One turn moves every row onto another: examples first, then more rows asked:
zav: .28	.17	.10	.13	-.12	-.03	.02	-.08	-.02	.03	-.14	.02	.28	.31	-.20	-.27	-.26	-.06	.08	-.22	-.19	.19	.05	-.08
Geg: .08	-.11	.31	.13	.03	-.19	-.07	-.35	-.05	.08	.03	.05	-.05	.11	.07	.09	-.12	-.18	.29	-.12	-.04	.16	-.04	-.08
Dimip: .27	.27	.11	.09	-.09	-.10	-.01	.02	-.03	.05	-.15	.06	.27	.32	-.22	-.24	-.12	-.02	.08	-.23	-.18	.22	.05	.00
zipu: .32	.32	.14	.08	-.06	-.07	.03	-.01	-.08	.10	-.12	-.04	.21	.25	-.15	-.23	-.15	.02	.14	-.26	-.26	.27	.00	.00
rokas: -.05	.05	-.17	.19	.06	.14	.19	-.05	.11	.21	-.07	.07	-.28	.35	.00	-.29	-.14	.11	.12	-.12	.03	.06	.06	-.03
dafik: .28	.04	.16	.37	.09	.21	.11	-.02	.04	-.02	.31	.21	.19	.24	.06	-.16	-.07	.27	.16	-.20	-.28	.07	-.11	.03
Doriv: .00	-.03	.08	.48	-.04	.14	.07	-.05	.24	-.13	.08	.07	.11	.31	-.07	-.32	-.13	.09	.16	-.04	-.14	.21	-.14	.05
guzup: .14	.03	.01	.08	.13	.21	.26	-.04	-.07	.34	.14	.28	.00	.23	.01	-.26	-.14	.14	.12	-.24	.00	-.14	-.14	-.07
ranim: .13	-.04	.40	.27	-.09	.09	-.13	-.14	-.14	.17	.09	-.14	-.15	-.05	.03	.03	-.02	-.04	.30	-.19	-.11	.11	.04	.03
ninaz: -.02	.07	.00	.33	.10	.00	.04	.00	.22	-.13	.05	.09	.04	.36	.03	-.31	-.03	-.01	.12	.00	-.20	.28	-.13	.09
mev: -.04	-.13	.19	-.10	-.02	.16	.03	-.36	-.16	.02	.15	.20	-.25	.09	-.11	-.09	.11	-.04	.06	-.04	-.12	.11	-.02	-.17
feba: .12	.16	.00	.22	.23	-.04	.06	.01	.09	-.07	.15	.13	.02	.34	.17	-.23	.01	.01	.14	-.05	-.31	.27	-.14	.09
kurig: .15	-.02	.18	.48	-.05	.23	.11	-.07	.15	-.06	.21	.13	.19	.25	-.07	-.24	-.13	.26	.19	-.15	-.17	.13	-.14	.04
gul: -.03	-.03	.28	-.05	-.07	.20	.05	-.32	-.18	.09	.16	.10	-.30	.01	-.14	-.10	.16	.12	.14	-.09	-.13	.17	-.08	-.11
Nonep: .06	.06	.08	.21	-.01	.25	.24	.01	.01	.36	.08	.18	-.07	.19	-.12	-.32	-.09	.27	.18	-.24	.08	-.07	-.15	.02
mis: .11	.03	.44	.15	-.03	-.05	-.16	-.06	-.12	.20	.11	.09	-.03	.00	-.04	.06	.17	-.02	.27	-.19	-.01	.06	-.04	.11
suvik: .37	.25	.12	.13	-.08	.03	.01	-.01	-.11	.06	-.08	-.04	.22	.27	-.13	-.21	-.21	.02	.08	-.27	-.29	.18	.12	-.06
pip: -.04	-.05	.24	-.11	-.03	.16	.00	-.28	-.16	.06	.16	.25	-.24	.08	-.17	-.08	.24	.08	.07	-.07	-.08	.10	-.03	-.10
sero: .36	.24	.11	.16	-.12	.00	.00	-.02	-.03	.05	-.09	.05	.26	.31	-.21	-.16	-.16	.14	.10	-.29	-.21	.17	.16	-.03
memok: -.06	-.07	.21	-.06	-.04	.10	.06	-.43	-.10	.03	.11	.15	-.30	.09	-.14	-.05	.10	.10	.14	-.05	-.10	.21	-.06	-.15
zufuf: .03	.12	-.16	.06	.18	-.03	.23	-.12	.09	.24	-.02	.20	-.23	.38	.07	-.19	-.09	.17	.16	-.15	-.01	.10	-.02	-.04
Depev: -.02	-.12	.20	.00	-.09	.27	.01	-.31	-.16	.02	.16	.11	-.31	.06	-.14	-.09	.11	.06	.07	-.07	-.13	.09	.06	-.15
Lafum: .32	.24	.15	.17	-.14	-.06	.06	-.12	-.01	.05	-.13	.01	.26	.30	-.22	-.19	-.24	.11	.16	-.27	-.20	.25	.04	-.06
busev: .06	-.05	.28	.23	-.06	-.18	-.14	-.26	.06	.06	.00	.09	-.12	.18	-.04	.20	.03	.06	.30	-.14	.04	.17	.14	.00
Pumaz: .12	.08	-.06	.01	.22	.04	.29	-.16	-.04	.31	.09	.24	-.11	.29	.11	-.20	-.18	.13	.18	-.20	-.07	.00	-.16	-.10
kom: .09	-.12	.33	.09	.04	-.09	-.17	-.12	-.12	.12	.11	.18	.05	.09	.02	.05	.04	-.27	.16	-.13	-.02	-.02	.02	-.02
nemif: -.05	-.08	.18	-.02	-.09	.16	.00	-.33	-.09	.00	.12	.20	-.30	.12	-.19	-.03	.18	.14	.08	-.05	-.06	.13	.07	-.12
pidoz: -.03	.04	-.02	.26	-.03	.25	.23	-.04	.07	.29	-.03	.00	-.22	.22	-.08	-.36	-.18	.19	.19	-.17	.03	.05	-.09	.00
pif: .08	-.13	.25	.31	-.12	.07	-.20	-.12	-.03	.05	.05	-.03	-.15	.11	-.01	.11	-.01	-.06	.18	-.16	-.03	.04	.29	-.02
nul: .28	.13	.08	.23	.24	.09	.09	.00	.01	-.02	.28	.19	.10	.28	.18	-.17	-.02	.12	.14	-.15	-.36	.15	-.12	.05

guzup -> Pumaz
sero -> suvik
Now these:
kurig -> dafik
memok -> nemif
pif -> ranim

